In the rows, zero is written as 128.
One turn sends every row of this set to another row. A few are shown first. Where does it send the rows asked after them?
Mova: [147 116 126 143 116 137 137  91 129 158 106 110 106 126]
fulid: [109 138 126 136 121 127 137 103 156 149 135 114 129 147]
Bev: [127 127 125 132 125 129 154  87 173 157 102 125 131 127]
dinu: [105 121 132 140 112 139 151  83 162 142 110 111 130 140]
guv: [103 115 129 144 115 143 142  78 168 156 115 118 121 133]
fufo: [129 142 142 152 131 119 133  87 157 158 132  93 107 108]
Seli: [ 98 125 131 148 116 137 130  89 158 152 135 108 117 139]
duven: [142 110 126 143 111 140 136  91 134 158 103 112 112 130]
Zaruv: [149 120 130 145 115 132 132  96 129 158 111 103 107 124]
malaf: [136 111 126 143 108 141 133  95 130 157 110 112 112 136]
lal: [133 148 145 147 128 116 145  91 153 145 122  88 117 112]
Kom: [139 118 126 144 113 138 131  95 126 155 116 107 106 135]
sot: [111 126 122 132 119 133 146  94 166 153 116 125 134 144]
Zazu: [110 123 134 132 128 136 135  87 158 154 134 109 123 159]
Sev: [122 123 135 140 119 134 158  77 168 147  97 111 128 122]
dut: [139 152 134 138 135 112 142 100 158 156 125 103 120 115]
gigir: [142 121 130 145 113 133 128 100 126 156 118 103 109 130]
tozef: [138 114 124 143 112 141 134  93 128 155 111 111 108 135]
Fizi: [140 142 145 136 143 116 136  89 155 158 135  93 112 128]
mut: [134 132 138 148 131 124 144  76 168 162 111 103 111 101]
Rez: [ 99 124 142 138 122 138 139  86 167 151 124 120 124 146]
Govi: [141 139 131 134 134 118 152  90 169 159 106 114 125 113]
Vodon: [137 116 127 144 110 139 128  98 127 155 116 107 111 136]
Nus: [103 137 147 141 126 128 131  95 157 149 139 108 117 142]
vebeg: [112 119 143 136 126 136 149  78 176 156 106 123 123 131]
Lak: [117 114 132 128 129 139 147  77 168 158 115 118 126 149]
voten: [133 142 154 142 138 117 142  86 165 156 120 103 111 110]
ter: [143 120 127 145 115 135 132  95 125 156 116 105 105 130]
vorad: [115 113 128 128 126 139 140  80 164 143 116 127 121 145]
bura: [124 138 137 135 135 121 126  95 146 140 144 105 109 138]
Kav: [136 136 140 143 127 123 156  80 163 149 102  98 122 107]
Zap: [148 114 129 144 114 135 136  92 133 159 103 108 110 123]
Tokam: [147 133 142 133 143 120 147  79 165 163 114 101 115 119]
Guz: [130 129 148 138 135 126 151  78 175 158 105 115 116 112]
vud: [122 150 132 139 129 116 134 107 152 151 139 103 122 132]
fifol: [120 146 153 143 135 119 132  94 156 152 138 100 112 124]
tasa: [143 142 141 135 142 115 133  89 153 145 131 102 106 118]
vago: [142 113 124 143 113 140 137  90 130 157 107 112 108 131]
zodo: [102 133 135 144 113 133 140  93 152 139 129 100 127 145]
desap: [116 146 141 147 122 122 137  97 147 140 135  89 120 131]
vug: [120 117 132 145 122 136 148  73 173 161 103 115 119 114]
gobe: [133 116 132 127 134 132 148  73 169 148 103 125 118 125]
Nupe: [147 120 127 144 117 135 135  93 127 157 110 106 104 125]
kiz: [111 139 137 152 124 126 126  93 151 154 142  95 111 127]
genum: [111 124 130 132 127 134 129  90 153 139 136 117 116 151]
bavep: [137 119 136 129 136 132 153  72 172 163 103 114 122 130]
sak: [148 130 138 132 141 120 145  78 164 150 110 113 109 111]
nokog: [121 138 140 135 135 124 130  93 150 154 144  96 116 147]

dinu turns into zodo
Nupe turns into Mova
genum turns into bura
Now find these:
Lak turns into Zazu
Rez turns into Nus
Zap turns into duven
dut turns into Govi
fufo turns into mut

One turn sends every row of this set to another row. A few are shown first. Where does it send the rows asked after them?
Vipo: [132 118 139 126 128 151 112 138 140 116 124 137 134 118]
Suz: [118 115 128 133 131 143 111 139 143 120 128 137 136 115]
buzo: [147 123 116 127 125 134 126 135 129 129 142 137 120 151]
nezi: [112 138 144 136 134 131 145 126 122 138 121 117 114 128]
kagaf: [109 148 124 116 133 122 138 128 135 137 120 116 122 126]
pepob: [130 127 134 124 124 153 106 141 125 114 123 131 139 114]
niped: [115 124 123 131 127 145 105 141 127 118 127 131 142 110]
milem: [138 133 135 124 133 125 142 126 124 120 111 103 114 119]
tiz: [137 110 128 115 116 117 126 127 117 115 126 149 135 122]
kiru: [134 123 139 123 126 154 109 139 132 114 123 134 136 117]
div: [130 114 127 112 116 118 126 127 120 120 127 154 137 125]
guf: [137 143 130 123 129 123 132 127 125 121 117  97 117 119]
gupo: [134 126 121 112 109 113 111 129 125 119 139 141 138 126]
saz: [142 111 127 118 114 116 122 127 116 111 128 142 135 121]
Sevi: [114 119 123 134 129 142 108 140 136 120 129 134 139 112]
dipo: [116 154 123 118 129 120 130 129 133 133 124 106 122 125]
tifiz: [127 140 145 140 130 129 136 126 121 129 125 103 112 126]
deg: [117 150 141 135 127 129 131 128 124 136 130 106 116 129]
sesis: [109 144 142 134 132 130 141 127 124 140 125 116 116 129]
nifo: [123 146 143 138 128 129 132 127 122 132 128 102 114 127]
norub: [143 116 125 118 111 114 115 127 118 111 132 137 135 121]
tize: [127 151 125 121 127 121 128 128 128 126 123  98 120 122]
meb: [124 134 146 141 132 130 141 125 120 130 121 108 112 125]
rofi: [118 134 146 139 134 131 145 125 121 134 120 114 113 126]
ruf: [122 127 128 127 124 149 104 141 123 116 125 130 141 111]
Lura: [126 114 135 130 130 147 112 139 146 118 127 138 134 118]
bor: [126 120 125 109 114 117 122 128 124 122 132 154 138 127]
luvuv: [128 126 123 110 111 115 116 128 126 122 136 148 139 128]
ligo: [120 130 134 120 139 126 151 125 131 131 108 121 116 123]
kere: [143 132 117 118 123 143 128 137 109 129 134 141 127 148]
bon: [131 128 136 123 137 127 149 125 127 124 107 113 114 120]
soza: [133 122 105 130 126 135 130 137 100 128 132 137 129 137]
vum: [110 139 129 117 137 124 147 127 135 137 114 123 119 125]
Bigo: [137 113 104 139 128 126 127 136 120 127 140 133 123 140]
vubok: [143 116 109 134 126 128 126 135 129 128 143 134 120 146]
nani: [111 149 141 134 129 129 135 127 124 139 128 112 117 130]
sel: [133 115 102 137 128 129 129 136 108 128 136 134 126 137]
mepi: [137 129 111 122 124 141 130 137 100 129 131 140 129 142]
Mesor: [147 130 119 119 123 140 127 135 121 130 139 140 123 151]
lef: [140 123 122 116 109 112 111 128 122 114 137 136 137 123]

tiz turns into lef
vum turns into milem
Now find these:
tifiz turns into nani
mepi turns into Bigo
niped turns into Lura

One turn sends every row of this set to another row. A few are shown first. Where does it send the rows asked after them?
nevu: [133 110 148 105 130 124 115 146 133 127 118 134 114 140 137 119 128 134
 158 119 115 137 136 155 120 122 136]
bag: [101 126 126 121 129 134 155 142 124 101 146 147 145 145 134 121 118 135
 154 111 122 142 129 133 121 107 132]
Somo: [145 132 162 117 130 119 127 159 125 125 122 121 127 133 128 114 135 134
 159 133 115 135 125 133 117 121 131]
sefif: [ 94 127 123 117 125 134 156 140 126 103 141 152 140 137 134 118 128 132
 145 113 119 131 138 126 112  94 125]
podo: [128 142 151 117 143 111 126 151 114 122 139 139 123 141 133 121 112 150
 131 120 113 132 124 117 110 123 129]
tak: [112 110 115 122 117 118 152 120 129 109 134 138 132 130 146 128 137 131
 132 143 104 116 128 133 139 117 114]
robag: [115 133 161 109 130 112 122 153 113 105 120 149 127 153 142 132 117 153
 134 112 114 122 135 137 117 104 125]
mevuk: [128 124 136 132 124  91 129 133 116 118 144 148 120 149 130 102 110 128
 158 129 114 119 126 138 124 116 138]
temi: [117 128 158 116 107 117 112 142 129 102 129 146 123 131 122 146 124 151
 142 105 112 116 125 132 106 116 124]
pob: [118 131 128 128 101 124 150 142 138 105 111 124 146 140 121 129 134 108
 137 126 121 128 135 124 120 111 116]
povo: [124 113 113 128 117 109 136 138 126 132 127 149 116 141 124 102 119 141
 154 129 105 109 121 134 122  99 143]
Tafit: [148 124 146 134 111 112 130 142 120 115 118 141 120 116 119 127 123 159
 137 119 126 120 124 119 116 104 128]
tem: [109 113 116 120 120 127 151 127 123 123 124 143 136 141 126 127 143 128
 129 144 109 116 130 120 137 121 115]
samu: [131 108 129 110 132 107 129 143 115 130 128 147 117 142 135 113 132 151
 144 120 114 105 137 139 119 129 148]
fam: [125 114 167 107 115 112 131 156 125 121 116 145 126 137 134 124 137 143
 164 124 109 135 129 157 122 115 127]
sugur: [104 127 129 122 115 128 150 121 119 110 128 143 125 141 131 133 125 129
 129 148 108 124 132 145 147 119 124]
fele: [135 111 140 133 127  91 144 138 119 116 128 157 118 143 132 108 127 141
 135 127 107 113 123 126  99 119 139]
Fudez: [134 119 143 127 124 127 119 142 151 125 122 113 127 136 133 135 128 134
 158 128 104 128 132 143 134 105 120]
vafu: [131 122 127 113 104 134 144 146 113 110 108 130 144 137 138 132 140 112
 140 125 107 144 142 127 115 109 127]
tobib: [105 116 120 130 109 111 157 122 143 117 130 136 132 141 128 123 128 117
 132 138 113 133 122 130 131 116 116]
biza: [110 132 128 129 135 141 155 146 120  93 141 144 137 134 146 109 127 130
 143 117 118 123 137 126 114 106 130]
gef: [148 122 155 130 107 113 128 131 131 114 129 134 114 120 131 129 121 158
 139 129 124 131 121 127 121 103 126]
pafu: [131 133 167 123 124 109 126 149 128 105 131 133 129 132 137 130 121 134
 122 120 110 121 138 128  90 114 126]
Rasez: [115 124 128 112 101 135 150 147 128 104 112 134 145 125 125 137 147 118
 147 124 110 128 150 131 122 112 125]
robi: [119 122 130 111 105 129 149 151 111 114 115 128 159 131 118 135 144 121
 145 127 114 126 142 133 126 110 134]
kodu: [129 105 157 124 117 113 117 131 138 109 120 136 124 141 124 137 142 147
 163 121 111 117 115 141 127 107 125]
viv: [141 125 138 115 126 101 132 142 115 121 122 140 112 139 131 109 123 140
 140 145 104 123 116 125 127 129 149]
kiv: [102 129 119 121 128 135 146 140 123  96 135 146 138 136 141 112 121 127
 141 115 122 125 130 126 112  92 113]
Dav: [121 144 132 119 107 120 125 153 128 121 138 134 128 130 129 137 109 147
 130 108 106 111 144 123 104 115 128]
fafo: [106 115 118 121 118 124 155 117 131 109 127 145 125 142 139 133 138 130
 135 141 104 126 136 134 143 110 121]
Kat: [109 111 126 124 125 124 155 123 119 126 134 145 126 126 141 125 138 128
 127 144  99 132 132 138 134 122 118]
lefi: [ 99 128 122 132 123 120 158 142 140 103 138 138 147 134 123 114 124 122
 135 116 124 121 127 119 114 109 121]
doka: [116 112 142 118 109 104 123 131 119 110 128 159 117 140 119 119 128 151
 147 121 112 103 113 132 112 100 139]
repip: [137 126 155 133 127 102 114 139 124 123 124 123 130 138 124 129 124 120
 153 133 109 124 138 145 137 123 118]
Nov: [128 136 145 119 119  96 116 154 113 115 140 134 143 132 125 126 108 127
 142 109 112 123 142 126 108 121 135]
bas: [124 121 122 113  96 132 147 147 125 110 113 135 144 124 131 132 141 116
 151 121 112 135 140 134 113 116 111]
mek: [ 99 136 129 118 119 145 151 137 132 102 147 145 132 144 137 113 123 127
 139 129 124 125 131 121 116 107 117]
femot: [142 111 145 131 120 109 128 137 131 113 127 141 119 112 124 119 118 157
 144 121 123 131 114 124 120  99 136]
fepa: [118 115 121 107 108 139 143 150 136 105 117 133 149 133 127 129 137 113
 150 123 114 142 132 120 120 118 128]
Zod: [121 111 146 110 122  96 136 147 116 106 123 154 123 138 140 120 130 155
 143 130 103 104 127 142 132 122 149]
Fori: [125 134 152 104 129 124 114 146 119 119 132 132 118 147 144 125 120 145
 130 116 121 112 148 139 109 115 134]
mor: [142 106 160 133 132 108 128 140 141 111 110 135 118 135 132 120 132 123
 149 133 104 136 123 144 114 117 127]

robag turns into fam
kiv turns into bas
Now find these:
pob turns into tobib
doka turns into temi
fepa turns into tem
fele turns into pafu
Dav turns into Fudez
femot turns into Tafit
nevu turns into samu
biza turns into vafu
repip turns into mevuk
podo turns into Somo
bag turns into robi
sefif turns into Rasez

One turn sends every row of this set to another row. A few are shown first. Where does it send the rows asked after them?
zovi: [129 143 127 114 127 126 121 135 135 132 107 110 137 140 122 130 107 133
 111 137 128 125 117 105 130 114]
Kib: [136 149 114 121 120 130 149 148 134 135 127 134 139 126 133 112 112 101
 133 144 137 129 126 116 139 143]
zin: [116 109 129 125 144 140 143 135 135 143 126 132 121 121 118 123 152 138
 137 129 142 109 119 150 117 135]
loluk: [126 147 104 105 117 127 141 147 141 135 120 134 141 140 143 117 112 113
 141 144 127 130 120 122 128 138]
dof: [111 102 130 126 136 135 143 130 136 144 126 133 129 118 123 123 147 137
 133 126 143 112 118 147 111 132]
ripa: [133 137 127 111 138 131 126 124 115 128 109 112 151 142 126 136 120 135
 119 138 121 139 124 114 126 123]
Mure: [132 143 115 108 115 118 138 151 147 133 119 133 134 138 128 121 108 115
 117 146 132 124 131 115 130 120]
lor: [112 113 125 128 143 142 140 133 137 144 124 128 119 120 120 119 148 140
 141 125 143 107 110 148 118 138]
siv: [107 107 127 128 135 136 139 127 138 146 124 129 127 116 125 119 144 139
 138 122 144 110 109 146 112 136]
Toti: [135 142 136 126 136 139 128 125 114 131 111 106 148 131 121 130 115 126
 118 134 129 133 116 102 136 129]
segel: [132 158  98 111 125 124 143 144 136 135 121 131 133 133 140 110 114 115
 141 141 135 134 123 128 134 143]
Fir: [133 150 113 120 117 132 147 147 137 136 125 131 139 127 136 112 110 102
 136 143 136 127 121 113 138 144]
rinek: [136 147 104 106 124 122 147 148 134 132 124 138 139 137 137 117 118 111
 135 147 130 135 134 128 130 138]
vok: [138 145 134 128 139 138 129 124 111 131 112 106 145 129 120 127 116 126
 118 134 131 135 119 105 138 130]
Sifor: [110 106 130 123 139 143 139 134 139 144 124 131 124 123 121 124 148 138
 139 128 138 106 110 145 114 135]
Fevo: [134 146 116 118 116 131 148 149 136 135 126 134 141 129 135 115 110 100
 133 145 134 128 124 113 136 142]
Dag: [135 157 119 122 137 123 123 131 130 133 107 105 127 133 118 121 110 137
 113 132 137 129 121 112 138 120]
Ket: [138 141 136 125 138 137 130 126 112 130 113 109 147 131 119 131 117 124
 116 136 130 135 121 104 137 128]
pudap: [112 110 125 130 141 133 143 128 134 145 126 130 124 114 121 118 148 139
 135 122 148 114 118 150 114 136]
Ranun: [129 148 121 116 140 133 122 120 116 132 105 104 145 138 129 128 115 139
 126 131 126 138 113 113 129 128]
Seg: [111 105 123 133 140 132 139 123 136 145 127 130 129 113 120 118 144 135
 135 125 147 108 119 147 116 138]
Povek: [107 103 123 132 137 134 137 123 138 145 126 129 130 115 123 119 141 136
 136 125 145 106 115 144 115 138]
mune: [139 148 121 117 146 128 127 121 110 129 109 109 143 135 124 128 122 137
 119 134 129 143 128 120 133 128]
naza: [139 157 108 116 125 113 140 148 143 134 119 128 124 130 124 112 111 118
 118 142 142 128 135 122 138 127]
Gegok: [113 109 124 130 146 142 138 130 138 144 125 128 122 120 117 121 147 136
 140 129 141 100 113 145 122 140]
Mukag: [127 155 107 115 116 120 133 146 151 137 114 123 127 134 132 112 103 119
 126 138 137 122 117 114 134 127]
nis: [141 145 127 116 136 121 127 135 128 130 111 115 134 136 114 130 116 131
 104 141 133 131 135 113 134 114]
Rel: [115 106 126 129 146 142 139 132 137 142 126 131 123 121 116 124 149 135
 137 132 140 101 118 147 121 138]
lik: [112 105 126 127 143 143 137 131 140 143 125 129 125 123 118 124 147 135
 140 131 139  99 114 144 119 138]
lepat: [109 100 126 130 138 133 139 125 136 145 127 132 132 116 121 121 144 134
 134 127 144 106 120 145 115 136]

Seg turns into Rel
Ranun turns into segel
zovi turns into Mukag
Now find these:
Fir turns into vok
Sifor turns into siv

